In the data rows, the value 128 means zero.
Each row below has a hidden score, from 0 to 20, with 10 about the middle. What is it? The score is a weighted sum of the row's numbers plus the product of two more (or one squared), each taken from its middle value.
[103 122 118 124 107 146 104 116 159 143 104 156 128 139 135 115 120 168
 144  98 136 146 149  87 141 128 109 125 109 132 143 140]: 5
[139  91 135 145  90 161 151  95 150 129 109 156 119 127 125 132 138  85
 134 145 106 109  98 130 119 141 145 139 125 116 126 158]: 12
[136 130 113 132 152 101 136 128 139 139 115 137 117 123 115 118 130 107
 128 109  97 114 127 127 168 166 178 113 142 148 164  97]: 13
[112 177 160  94 134 132 125 143 110 133 144 104 181 156 138 101 134 194
 133 185 209 153 138  88 132  60  81 132 112 172 122  95]: 7
[127 141 160 119 182 182 176 147 146 158 160 140 134 112 122 114 168 104
  82 104  75 114  77 178  94 128 120  93 161 118 156  87]: 12
[ 98  74 124 147  50  57  88  90 163  80 175  57 137 158 162 101  89 211
 180 186 156 143 209  88 143  80  92 165  87 111  99 136]: 11
[113 111 118 107 134 110  90 145 124 126 185  98 107 176 141 127 109 168
 127 139 144 139 124 104 117 121  92 169 125  64  80 141]: 15
[106  95 108 131 109 127 135 144 141 129 136 165  77 111 118 127 100 158
 138 122 102 124  94 148 122 170 124 140 127 140 134 158]: 14
[139 137 150  99 121 128 106  67 107 131 103 100 155 148 145 111 116 164
 122 150 152 127 161 120 126  96 101 121 105 145 141 134]: 8
[160 135  90 130 112 146 123 142 192 128 110 131  87 116 141 158 114 121
 136 112  83 137  82 147 142 156 139 148 116 113 141 126]: 12
[161 107  86 136 142 123 120 167 108 151  81 200 106 147 132 129 121 104
 125  89 103  78  82 158 120 184 133 158 119 151 130 115]: 10
[109 121 110 156  68  55  76  69 127  73 195  74 142 172 175  85  68 183
 194 178 224 133 169  77 173 108  53 207  64 138  97 140]: 12
[160 138 167 106 133 140 147 106 110 141 138 139 155 147 144  98 156 126
 144 170 143 146 178 145  99 119 120 102 131 134 135 116]: 9
[127 120 114 130 131 141 110 131 175 112 105 130 100 125 145 166  96  88
 122 107 119 128 106 140 145 146 131 139 135 112 153 195]: 10
[153 169 130 149 141 167 155 122 125 118 119 196 142 125 125 116 170 106
 111  89 131 155 113 143  98 147 171  88 158 137 159 104]: 5
[122 110 116 115  85  97 100 124 172  86 162  83 116  93 126 117  95 136
 125 180 146 173 150 110 207 105 119 170  96  94  94 142]: 14
[151 112 104 158 135 149 118 140 144 184  96 153 112 134  94 142 125  87
  97  51 123 104  87 166 107 163 180 127 134 103 164 139]: 5
[148 109  67 147 166 143  97 140 143 162  68 163 103 159  92 114 100 134
 135 107 131 122 106 161  98 145 126 168 118 128  99 112]: 9
[106 127 127  85 117 143 104 115 125 150 137 125 117 181 160  95  94 140
 176 148 141 154 151 138 104 141 114 120 101  94  79 147]: 10
[128 151 208  85 140  98 123 149  87 109 189 103 180 148 147 133 161 179
 176 220 190 137 179  68  79  64  74 108 118 175 132  95]: 9
[129  85  85 127 123 127 119 111 183 105 131 109  91  99 104  64 121 159
 134 107 150 108  91 186 160 137 112 136 135  58  78 115]: 6
[104 120 106 142 116 140 136  98  92 105 155 153  84 107  89 143 108 146
 132  93 105 133 126 153 141 159 120 161 150  76 122 153]: 7
[150 146 125  88 226 188 171 108 110 139 100 150 174  99  88 112 175  99
  90 137 117 113  89 153 125 112 126 107 180 146 127  91]: 7
[147 160 151 100 166 163 146 145  71 144 141 157 161  98 160 105 192 138
  86 115 133 116 130 124  96 126 144 112 136 151 123 158]: 11
[ 98 109 140 103 126  86 136 114  71 169 129 120 182 127 179 148 128 168
 146 165 150 146 156  79 140  89 107 111 144 168 115 142]: 11
[139 173 149 116 123 159 183 114 114 124 153 143 142  91 138 123 150 110
 123 120 140 139 126 112 131 124 146 124 156 135 148 111]: 9
[ 91 120 150 159  52  52  92 143 145  91 121  49 141 172 155 141  82 169
 183 184 217 139 168  54 150  85 116 165  68 112  98 110]: 10
[107 113 164 110 102  73 103 116 107 159 101 141 161 128 110 133  83 133
  99 139 141 127 125 109 134 122 117 112  98 129 116 148]: 10
[127 127 161 165  91  57 101  74 113 139 148 101 141 168 135 153  78 192
 150 153 160 151 165  73 156 136  77 154  77 157 127 113]: 11
[100 116 151 129 106  81  72 100 136 164 167 136 122 200 132 126  74 141
 103 146 174 124 176  92 131 138  97 135  71 141  82  90]: 13
[ 94 145 117 123  90  81  92  95 103 151 135 108 133 160 143 123  97 175
 163 126 162 168 177  82 149 104 125 134  73 104 131 152]: 6
[130 121 106 128  89 121 116 147 149 101 163  82 137 124 129  82  86 127
 162 140 145 165 171 124 159 151 148 141 110 114 118 126]: 12
[106 113 151 121  63  48  90 132 108 153 157  72 154 147 146 121  76 138
 151 138 198 154 180  91 153 124  95 150  57 151 106 164]: 12
[103 147 118  98  82  91 115 126 107 139 114 104 123 156 135 103  82 151
 115 132 181 123 139  98 146 113 117 109  91  96  88 154]: 9
[ 96 133  91 136  99 133 110 120 196  87 167 109  69  88 143 156 124 153
 149 115 153 159 121 128 122 148 124 173 138  65  91 174]: 10
[ 96 122 103 121  99  79  61 130 153  87 106  79 116 166 143 119  80 162
 155 168 178 160 149  97 152 137 136 135  72 131 107 130]: 9
[ 98 144 122 136  88  89  68 138 125  71 145  62 116  95 143  73  81 179
 182 195 172 125 177  77 164 110  69 167  83 126  48 118]: 13
[126 138 113 174 180 138 120 133 114 175 125 188 111 132  94 148 128  67
 104 103  86  96  82 132 110 177 132 108 156 147 150 137]: 12
[154 139 135 129 101 103 144  98 102  80 189 118 196 149 197 101 140 158
 124 209 175 165 145  47 152  46 106 120  94 211 109  91]: 12
[189 162 147 138 118 186 124 138 118 104 131 147 122  75 136 102 186  95
  71 132  90 115 113 150 116 124 124 122 159 126 189 124]: 10
[128 147 135 119 144 152 131 108 123 166 121 179 142 135 141 154 154  90
  56  98  97 121 109 141 101 160 153 112 132 164 172 169]: 16
[104 140 167  96 103 107 125 121 103 122 143 127 194 167 163  84 157 124
 126 172 171 140 150  71 111  63 116 111 109 186 119 107]: 10
[147 143 173  70 178 142 194 167 100 124 138 110 179 123 158 113 158 154
 133 163 162 127 159  68 111  72 122  82 148 167 137  93]: 10
[152 132 104 103 151 162 118 123 134 106 122 142 138 145 103 136 147  52
 104  80  98 143 111 185 146 164 162 129 157 141 201 141]: 18
[167 145 115 123 138 127 147 133 155 127 136  99  70 120 101 152 118  88
 121  87  75 127 120 158 134 144 175 149 117 120 124 137]: 17
[130 103 118 107 139 156 149 131 107 130 109 165  63 117 140 168 133 143
 129  89  95 120  87 142 136 145 132 113 155 136 140 164]: 7
[141 118 186 101 119 131 164 148 122 155 202 116 176 105 177 120 173 175
 172 199 166 107 115  79 134  34 108  79 122 189 135 131]: 10
[ 76 115 130 111 102  81  87  99 114 160 145 119 141 203 140 144  88 162
 154 158 183 174 189  87 133 125 122 108  77 140 122 128]: 9
[ 90 157 127 168  96  79 100 106  93 148 140  85 144 165 133 131 102 166
 161 165 164 153 190  80 153  71 103 173  83 152 116 126]: 9
[105  90 132 135 122 115 114 126 127 135 138 128 144 132 105 109 122 172
 159 163 153 159 142 113 138 112 115 113  80 134  80 113]: 13
[109 123  91 121  95  83 127 155 131 114 142  65 123 151 145 111  63 143
 148 136 162 148 137 110 141 108 129 172  90 104  89 131]: 18
[107 137 118 134 123 166 122 133 128 156 118 149 101 124 132 166 112  73
 140  88 124 136 106 117 147 137  99 112 134 131 137 150]: 6
[159 156 121 115 158 163 168 193 123 171 101 173 138 101  96 136 162 103
  75  95 118 119  99 160 117 135 148  94 200 138 157 122]: 7
[111 125 161 111 167 109 107 134 117 175 115 157 178 147 146 122 126 120
 147 153 115 113 163  95  99  97 121  93 101 158 138 127]: 8
[ 70 106 129 136 124 112  97  82 125  75 144 115 104 165 122 139 107 173
 154 146 170 163 129 104 133 119 125 144 102  95  82 148]: 7
[170 132 156 113 160 142 142 143 101 105 172 137 168  89 162 109 179 148
  99 149 142 135 144 132 102  86 119 135 149 160 161 125]: 10
[ 76  99 123 135  68  73 116 125 158 102 152  94 159 170 165 145  98 222
 131 160 150 124 187  96 213  98  89 128  88  98  94 138]: 16
[111 133 161 121 118  95  85 103 115 142 140  71 147 173 135 109 106 156
 148 147 196 151 172  83 138  98  78 156  97 164  97 147]: 8
[107 150 137 150 131 125 165 137 148 147 130  95 204  99 137  68 144 167
 131 145 129 117 140  98 125  64  94  80 136 156 135 144]: 9
[145 140 137 112 111 162 165 135 146 120 155 120 110 123 137 178 136 112
  76 103  78 158 122 135 149 125 151 122 123 116 151 156]: 14
[ 93 101 158 127 119  69 134 123  83 148 126 153 160 142 176 132 138 161
 122 150 141 106 152  55  93 106 107 113  90 156 154 103]: 12
[127 119  97 160 170 149 130 142 127 143 107 162 117 119  81 123 132 119
 124 108  79  94  52 185 125 156 152 142 171 135 140 149]: 7
[125 151 160  97 147 182 163 127 113  96 104 167 136 101 156 127 180  74
 116 167  76 109 104 130 116 115 153  77 184 129 138 136]: 12
[139  90  67 146 142 133 104 180 162 129  78 148  94 106 111 125 129  97
 117 102 111  94  94 164 116 147 124 166 132  69 104 128]: 8
[119 107  99 137 139 133 115 134 146 100 132 163 107 125 102 135  92 158
 142  87 107 102 101 162 106 171 121 149 135 104 129 150]: 8
[158 157 126 130 222 196 194 182 114 105 134 133 157  95 143 147 205 147
 110 164  94  96 111 174  81 136 162  95 187 147 122  90]: 15
[112 130 100 153  99 140 125 136 178 114 120  99  80 114 134 141 126 102
 178  95 104 137 131 135 136 143 150 141 145  58 104 196]: 7
[122 135 135 161 146 136 118 105 114 182  70 155  98 114 102 151 120 106
 108 101 115 134  93 144 124 158 136 123 133 133 169 132]: 6
[133 139 131 153 158 151 138 194 143 149  99 171 131 140 104 159 140 112
  75 101  98 131  94 159  94 173 136 114 143 108 169  95]: 14
[ 86 100 151 170 114 108 130 106 119 127 175 119 168 174 142 120 107 130
 126 159 162 121 169  90 152  91 118 107  89 171 123 132]: 12
[139 136  67 142 126 129 120 174 127 155  81 125 100 125  90 150  97 144
 127 102 108  95  71 191 130 161 125 173 119 121 106 126]: 14
[141 132 102 125 105 156 139 151 159  54 119  90  69 112 160  82 110 143
 122 132 151 143 125 173 156 125 139 162 119  62  89 140]: 19
[ 76 106 133 142  80 103  87  98 108 184 136 151 130 151 132 161 100 143
 103 116 122 143 137  98 147  98 132  96  93 136 109 137]: 6
[158 124 118 116 193 172 164 142 116 136 106 174 139 169 151 149 142  94
  81 112 109 114  91 196 101 130 140 165 147 142 118 167]: 14
[ 96 121 132 128 119 111  92  69 125 193 116  97 130 177 137 114 115 128
 156 141 143 132 148 106 107 104  86 111  84 168 155 127]: 6
[149 146 181 102 124 125 181 135  72 137 156 121 170 133 108 154 158 123
 113 138 144 124 146 137 158  99 126  73 153 169 121 110]: 8
[133 128 101 168 151 103  84 101 122 130 189 104 130 149 106 159  85 131
 144 133 118 164 146 115 180 136 129 157  91 118 139 149]: 9
[150 103 107 152 101 120 117 122 189  87 149  91  66 118  98 124 110 130
 141 153 140 138 136 137 124 130 133 167 131 103  92 135]: 11
[125 150 106 177  97 143 103 149 179  98 136  90  80 134 144 101 130 140
 131 131 128 110 116 160 146 150 135 175 132  90 122 129]: 15
[ 77 155 165 132  72  55  93 131 121 112 156 117 145 158 130 111  61 169
 142 145 141 139 151 111 142 109 115 169  70 128  82 129]: 17
[148 127 153 123 151 156 172 128 102 112 113 132 166 147 146 146 158 130
 139 166 145 145 132 123 150  95 156  88 157 120 122  60]: 8
[136 192 154  81 144 150 162 124 108 103 168 133 188  96 127  95 167 122
 128 156 135 137 131 111  86  86 157 101 155 155 147  95]: 7
[143 131 123 126 182 178 108 150 134 127 120 155 118 102  93  71 163  59
  87  57  92  65  93 160  92 131 149  70 153 155 127 128]: 3
[107 123 124 131 186 131 140 146  89 178  80 182 114  95 130 149 142 125
  94  89 103 112  61 145 104 160 128 137 135 122 130 152]: 10
[ 95 105 144 113 122  94 102 124 112 178 166 145 130 152 123 108  96 191
 170 146 190 148 150  92 156 117 123 147  84 128 125 146]: 8
[ 90 130 120 148 129 140 119 144 178 113 131 145 102 133  90 140 124 123
 113  89  92 119 106 166 102 178 164 159 121 133 144 144]: 12
[164 160 161 122 135 122 142 111 108  79 136 118 171 138 135 136 137 158
  98 169 151 135 140 101 118  72 156  78 141 165 133 107]: 8
[137  96 125 122  93 118 106 114 192 123 143 107  64 152 122 153 131 154
 152 129 125 134 135 108 168 111 139 175 118 104 128 166]: 7
[154 172 168  63 166 100 145 151  86 132 138 114 186 122 151  85 140 175
 133 163 167 110 134  91 127  60 104 129 111 165 139 110]: 11
[101 110 129 124  90 135 101 156 114 126 145 135 106 146 124 127 115  87
 125  89 136 119 108 132 138 147 110 133 136  95 116 163]: 12
[110 142  92 136 134 121 152 128 124 140 115 112 100 125 126 135 122 112
  96 111 120 127 111 139 134 156 153 110 121 130 117 159]: 12
[161 130 153 105 135 143 197 134 107 112 167 152 202  83 128  92 200 125
 111 149 143 124 138 129 105  97 144  68 157 150 131 118]: 8
[110 137 132 100 130 103 165 119 116 120 143 152 162 137 115 113 140 119
 143 143 169 172 140  95 136  94 117  75 116 159 111 145]: 6
[144 128 128  81 156 176 163 145 102 107 142 101 169 114 140 104 177  92
  89 135 118 103  98 151  91 126 141 134 175 130 209 141]: 19
[162 137 140 134 160 149 153 133 136 109 126 134 100 101 140 114 140 102
 121  98 118 148 104 116 104 160 124 119 127 146 147 105]: 11
[132 166 131 107 145 122 101 140 125 153 142 152 133 144 136 166 126  95
 129 111  95 134 123 122 133 136 105 108 119 143 127 161]: 11
[136 168 148 124 142 145 134 100  66 142 133 159 142 144 135  87 142 138
 103 159 109  64 123 113 116 128  81  70 129 193 181 118]: 9
[146 140 145 109 157 156 155 134 168 152 138 150 132 123  88 114 154  94
 104 101  69 129 121 127 125 141 143  89 159 155 139 153]: 8
[131 131 155 125 125 122 127 138 128 174 118 134 145 193 140 110 114 138
 121 135 111 127 160 121 159 137  86  77 113 115 125 115]: 14
[ 92  97  87 127 100 111 112 115 145  71 121 128  98 163 134 161 121 118
 171 117  95 148 150 159 142 155 142 167 122 106 103 176]: 12
[127 124  80 171 130 143  97 164 132 155  76 112  88  80 106 147 114 124
 129  70 102 118 103 151  87 160 106 191 139  91 126 120]: 7
[ 94 125 147 155 102  90  86 112  62 130 147 126 149 192 132 109  84 155
 156 156 143 156 147  95 129 141 130 131  77 145 137 125]: 9
[ 99 136 155  91 162 122 143 114 100 137 174 106 183  93 187  86 158 125
 158 202 165 116 140 102 100  45 136 108 122 184  85  73]: 11
[114  92  92 146 135 112 125 142 111 162  79 118  95 131 116 139  95 112
 138  81 112 104 101 188  88 164 156 138 140  68 139 129]: 7
[123 112 158 100 132 154 121 135  60 106  93 141 152 129 118 138 180  88
  99 118 113 182 107 112 131 153 145  82 145 142 179 147]: 16
[ 93 132  94 156  92  88 120  90 162  70 144  96 120 134 135 129 103 146
 143 106 146 109 146 111 160 127 121 193 101  76  66 155]: 11
[127 127 131 128 178 135 142 152 104 173 111 147 126 124 114 143 140  98
  95  81  81 118 106 202 100 201 146 101 144 109 134 115]: 16
[157 173 155 110 146 145 132 131 130 145 118  97 133 111 118 135 129 138
  92  84 149 143 142  97 116 104 118 129 125 145  93 137]: 9
[101  73 111 118 100  66 116 109 123 131 146 116 167 161 106 111 102 143
 134 166 164 188 169  93 116  99  85 146  90 105  96 114]: 8
[123 136 197 130 141 124 122 133 116 122 183  63 163 140 144 124 130 153
 137 130 123 144 147  82 135 110 105 102 123 182 126 105]: 13
[116 103 130 149  63 100  76 112 155  63 139 106 128 117 118 109  79 191
 132 150 174 139 182 112 153 133 116 166 124  83 117 138]: 8
[106 123 102 107  81 102 118 137 146 123 131 102 122 102 146 130 105 188
 160 144 152 165 119 103 158 165 130 183  98  90 106 142]: 13
[125 130  92 150 127 137 148  80 145  75 124 140 115 119 112 146 110  96
 115 112 110 111 115 185 106 148 140 164 151  63 100  83]: 10
[108 148 128 154 105 114 119 127 138 126 134 169 140 102  87 113 128 133
 147 107  74 181 103 143 155 152 139 108 131 118 117 156]: 6
[125 151 182 117 141 155 183 125 122 120 147  87 173 121 154  87 177 132
 137 174 162 134 138  75 126  76 149  77 131 158 118  42]: 10
[117  81 141 112  85 138  88 124 140 120  86  90  73  75 116 143 123 122
 137 117 101 155 126 151 145 157 162 165 124 104 144 163]: 10
[137 124 151 161 167 143 107 143 131 130 131 148  64 136  69 133 149  65
 111  81  73 122 109 157 108 150 132 106 141 119 137 129]: 5
[150 132 103 130 126 142 138 111 144 156 140 161 115  69  89 133 158  71
 104 109 105 134  99 151 112 149 149  99 130 144 131 130]: 7
[122 110 165 140 132 142 145 158 147 148 121 154 142 140 165  94 149 118
 135 141 104 129 160 124 131 101 149 108 121 169 108 104]: 13
[129 115  96 143  93 122 110 112 173  98 148  90 104 109 109 141 115  95
 151 118 120 148 128 165 167 106 143 182 156  95 124 143]: 7
[122 143 130 140 105 139 133  98 148 137 119 167 108 131 129 126  89 124
 119  98 100 146  92 149 109 171 143 161 123 123 145 162]: 15
[137 147  24 101 168 160 128 145 129 158 128 150 122 114 112 158 116  90
  94 106 114 132  72 158 107 144 144  89 148 104 150 120]: 4
[139  98 108 170 125 129 126 138 121 108  94 150  74 102  94 151 104 128
 101 117 123  80 146 153 151 173 150 131 152 105 120 110]: 9
[150 138 175 112 156 171 181 145 115  96 163 169 153  89 153 146 176 136
 115 124  90 136  94 124 131 110 148  73 186 148 171 131]: 9
[163 166 126 103 182 185 166 160 134 147 115 155 169  62 122 131 192  70
  66 106 125 112 100 136  77  92 153  97 195 207 138  84]: 6
[149 112 142 184  73  61  99 118 153  82 138 112 159 146 130  65  80 185
 175 157 142 137 170  53 193  97  99 156  72 134  92 121]: 16
[117 155  94 133  55  81  67 114 138  85 164  96 116 149 106  80 122 181
 189 158 127 143 196  57 131 107 106 166 103 130 106 145]: 4
[176  67  97 141 113 124  82 150 161  99 103 144  99 134 109 155 107 114
 132  97  79  92 109 166 160 153 165 153 132  81 122 105]: 7
[180 174 164 141 194 165 210 172 120  77 140 165 165  69 135 123 180  84
 127 145 123 142  89 139 125  90 134  93 187 147 173  93]: 9
[124 132 136 120 106  94  89  99 121 186 138 119 117 156 149 112 103 142
 157 139 164 144 127 116 127 133 115 133 107 126 129 119]: 7
[122  94 142 115 138 170 106 177 125 173  65 200 120 154 119 157 128 114
 116  83  83 116  97 187 109 189 159 131 132 102 184 134]: 11
[149 124 150 118 128 176 188 137 119 125 120 133 122  95 135 155 154 123
  90 103  89 140 115 143  89 137 157  58 127 136 144 123]: 18
[129 117 161 114 123 132 127 171  92 154 100 153 136 114 127 171 137 117
 123 123 111 148 105 131 109  99  99 103 147 145 158 137]: 5
[143 106  88 163 106 153 135 131 172  80  96  98  93  98 107 145 122 152
 144 125 110  97 121 147 137 124 122 177 123  90  78 123]: 17
[124 130 130 141 127 100 123  91 135 136 136 139  93 152 120 137 125 107
 135 115 106 160 131 114 147 147 140 133 120 136 127 133]: 9
[116 154 140 130 110  58 122  96 121 184 150 116 134 176 157 133 113 172
 146 164 161 131 158  74 122  96  82 130  81 177 141 148]: 10
[136 136 102 158 187 148 137 139 129 173  79 186 130 120 122 138 180  82
  87 122  97 129  74 164  95 153 144 101 172 162 155 126]: 15
[109 151  85 127 145 149 104 173 140 162  63 142  71 126 112 143 124  91
 112  85 104 110 106 141 135 192 107 103 144  93 116 117]: 16
[ 57 157 123 128  73  83  94 108 114 118 172  56 132 178 123  99  71 163
 154 159 167 131 178  98 148  85  87 163  82 122 127 148]: 9
[128 108 189 127 123 108 122 153 100 142  93 140 149 154 129 132 127 152
 111 185 145 150 145 108 114  93 105 140 118 169 130 118]: 12
[129 116 159 112 157 156 124 170 159 183 116 145 103 110 110 139 159  92
 115  95 113  93  86 141  86 135 145 123 146 116 129 135]: 8
[157 117 117 111 157 128 102 132 129 173  86 157  85 124 110 161 126 102
  89 104  86 102  85 151 128 187 152 131 133 117 120 147]: 10
[ 88 148  93 163  79 125 109 100 167 105  77 114  86 133 113 149 100 126
 169 110  95 121  83 137 150 149 147 167 143  93 121 115]: 6
[159 160 128 123 143 139 145 113 120 110 121 143 168  84 130 144 173  75
 110 155 123 153 151 149  90  93 135 109 154 170 160 140]: 7
[139 117  97 137 170 142  90 177 144 172 100 167 102 132 101 182  98  97
  83  86 105  38 109 172  95 160 116 153 136 119 126 124]: 10
[166 112 104 143 135 140  97 152 172 160  76 151  81 151 108 183 126 120
  90  93 137 103 113 152 116 181 113 152 134  93 127  97]: 15
[134 126 169 122 149 120 151 113 114 156 125 124 157 110 101  97 134 113
 122 110 103 136 139 116  98 130 116  83 115 135 135 137]: 11
[ 89 123 146 130 128 126 113 132  92 125 133 146 133 142 144 136 121 104
 112 140 106 149 117 118 153 113 135 104 117 133 130 144]: 10
[119 125 142 124 173 198 167 155 153 132  74 160 113  97  90 169 156  99
  76  95  85 135  47 147 112 142 169 110 156 136 140 153]: 11
[133  88  31 163 114 130 121 180 156 126 113 105  78 159 111 148 111 110
 127 124 142 130 115 158 144 129 127 177 153 107 133 148]: 9
[105 178 186  46 161  93 155 120 115 129 127  99 160 134 175 129 134 162
 166 169 193 124 171  95 128  95  97  97  80 174 125  83]: 13
[ 84  99  99 101 101  57  81  89 126 122 144  74 146 162 133 125  94 145
 182 134 190 178 197  90 134  96  90 169  49 168 125 117]: 7
[130 138 149 155 103  86  88 154 125 105  96 116 102 176 150 136  92 154
 158 171 147 150 158  97 206 107 110 169  93 101 110 114]: 11
[182 142 151  85 139 121 192 150 110 134 168 115 173 138 169  98 164 109
 151 162 175 116 137  97 102  81 114  61 160 196 133  83]: 8
[165 128  85 130 120 131 131  92 192 103  77 105  91 110 130 146 127 136
 133 134 124 134  78 148 172 132 130 164 147  71 112 126]: 8
[133 130 124 110 130 128 144 103 145 167 130 117 160 118 122  90 124 133
 116 131 135 109 149 130 100  84 139 112 135 119 110 156]: 11
[ 94 126 129 132  62  70  79 121 181 118 152  61 123 154 163 117 110 200
 213 190 181 133 185  96 151  83  38 174  74 128 124 150]: 10
[146 138 164 111 128 130 124 136 102 146 161 150 189 147 191 139 132 160
 125 161 162 140 181  85 109  98  76  98  89 179 145 124]: 12
[ 96 101 106 138  86 100  91 101 156 120 152  81 105 186 150 115  87 164
 155 137 165 162 163 105 171 117 117 176  95 113 106 132]: 10
[ 99 128 121 149 127 131 158 149 138 169 133 133 112 145 101 157 111 116
 118  78 131 166 114  95 110 161 137 149 107 126 157  99]: 10
[160 135  88 160 167 158 160 183 173 162  93 156 118 174 114 125 135 149
 109 119 101  91  77 154  98 148 157 145 162 139 128 133]: 10
[127 100 139 138  88 140 130 133 184 101 126  94  94 106 136 109 122 112
 138 130 108 141 121 143 149 124  89 151 140  68 108 141]: 11
[150 143 158 105 168 170 192 124  91 108 148 153 164  39 126 124 176  74
 119 146 129 127 108 153 115 139 142  85 193 128 129 107]: 10
[167 150 171  99 132 153 156 134  84 118 123 156 123 123 124 112 162 135
  73 116 114 155 104 126 106 151 158 120 144 155 166 140]: 10
[148 147 138 110  95 123 102 121 152 139 157 128 110 176 114 154 114 128
 118 111 142 143 144 134 146 133 117 120  97 147 170 155]: 7
[ 93  88 106 143 138 119 117 116 137 144 169 112  79 142  99 121  93 157
 173 101 123 142 109  94 126 142 118 162  95 121  97 119]: 11
[147 118 135 111 153 180 156 153 115 133 103 188 134  84  92 113 153 119
  76  93 122  66 112 153 114 133 122  92 164 141 141 114]: 6
[122 165 182  69 153 146 132  57  89 128 177 128 192 102 155  79 162 136
 112 175 145 121 163 108 107  78  85 114 141 192 139 109]: 10
[110  85 177 153 134  67 130 139  94 163 141 113 162 158 156 126 108 149
 149 155 154 140 173  92 126 103  99 110  90 199 107 112]: 13
[161 141 154 124 142 174 144 150  84 138 123 187  99  76 116 144 138  85
  78  92  85 120  89 175 110 131 122  79 169  84 188 124]: 5
[164 158 147 104 160 152 160 142 142 123 167 184 138 102 141 146 154 114
 125 125  92 118  77 138 121 137 168 128 155 142 172 182]: 10
[126 112  78 144 124 127 129 126 143 108 148  70  75 113 110 144 118 111
 155  92  97 164 130 161 111 162 160 158 129 105  95 127]: 10
[157 169 139  97 129 124 159 143 100 159 141 164 140 132 120 130 150 129
 123 117 123 130 142 132 122 125 158 114 146 133 143 136]: 7
[103  83 136 117 178 126  76 209 145 179 109 130 139 127  74  98 120 100
 132 103 128 105  83 174 109 149 112 159 149  97 122  99]: 12
[108  94 131 103 123 109 130 112 120 156 137 138 156 128 140 129 127 146
 124 146 122 142 147 112 105 102 108  98 133 171 118 155]: 8
[ 93 124 114 157 119  78  39 100 127 105 137  66 136 191 135 114  82 154
 180 151 167 139 177  89 135 117  79 175  94  87  79 125]: 13
[119  91  90 139  95 101  81 118 105 112 120  84 125 150 142 114  79 192
 155 119 155 149 145 104 141 129  89 145  87  95 104 166]: 8
[134 182 103 120 165 144 117 117 126 159  77 175 125 183 123 115 115 135
 123  93 135 116  81 175 127 178 188 143 125 111 110 167]: 8
[174 126 101  95 180 154 128 163 142 146 110 147 113  95 112 151 143  92
  94 134 114 124  84 178 160 144 138 125 166 133 153 118]: 10
[112 152  82 179  94 142 100 131 173 106 144 108  98 100 121 125  99 119
 120 137 118 130 118 144 113 116 154 182 127 105 104 135]: 13
[108 130 135 128  79 101  95 151 145 155 172 141 158 157 146 120  72 133
 159  90 134 150 141  98 162 107 109 144 109 129 100 108]: 7
[163 129 155 124 177 188 172 152 122 139 120 180 137  64 102 137 178  85
  93 114  95 127  89 162  76 119 114  89 191 123 147 117]: 5
[121 127  79 125  71  93  68  97 154 108 141  75 135 109 144 108  88 165
 183 203 184 161 163  78 156  82 102 153 110 113  67 130]: 6
[135 149 145 125 160 200 151 138  96 102 129 158 128  61 110 112 157 107
 103 103  74 155  52 136 118 131 166 110 180 178 158 114]: 8
[158 145 177  98 140 163 202 135 143  81 151 101 150  49 136  88 196 146
  94 141 115 141 127 144 156 109 166  97 216 151 164 124]: 13
[ 80  83 112 135  59  77 104 135 178  82 146  73 140 137 161 121  84 184
 176 202 203 179 194  74 164  82 104 205  68 124  88 110]: 16
[134 140 123 132 109  99 126 131 138 102 123 104 118 151 151 120  99 130
 122 115 200 144 130 115 119 101 143 158 105  99 101 137]: 10
[139 156 145  54 140 182 206 157 154 150 133 132 146  62 113  92 171  94
 129 115  89 129 122 109 100 156 125 100 168 154 193 147]: 11
[116 143 123 145 155  98  97 134  94 141 108 116 145 158 132 167 131 158
 140 154 125 113 130  93 149  73 136 129 114 155 137 102]: 5
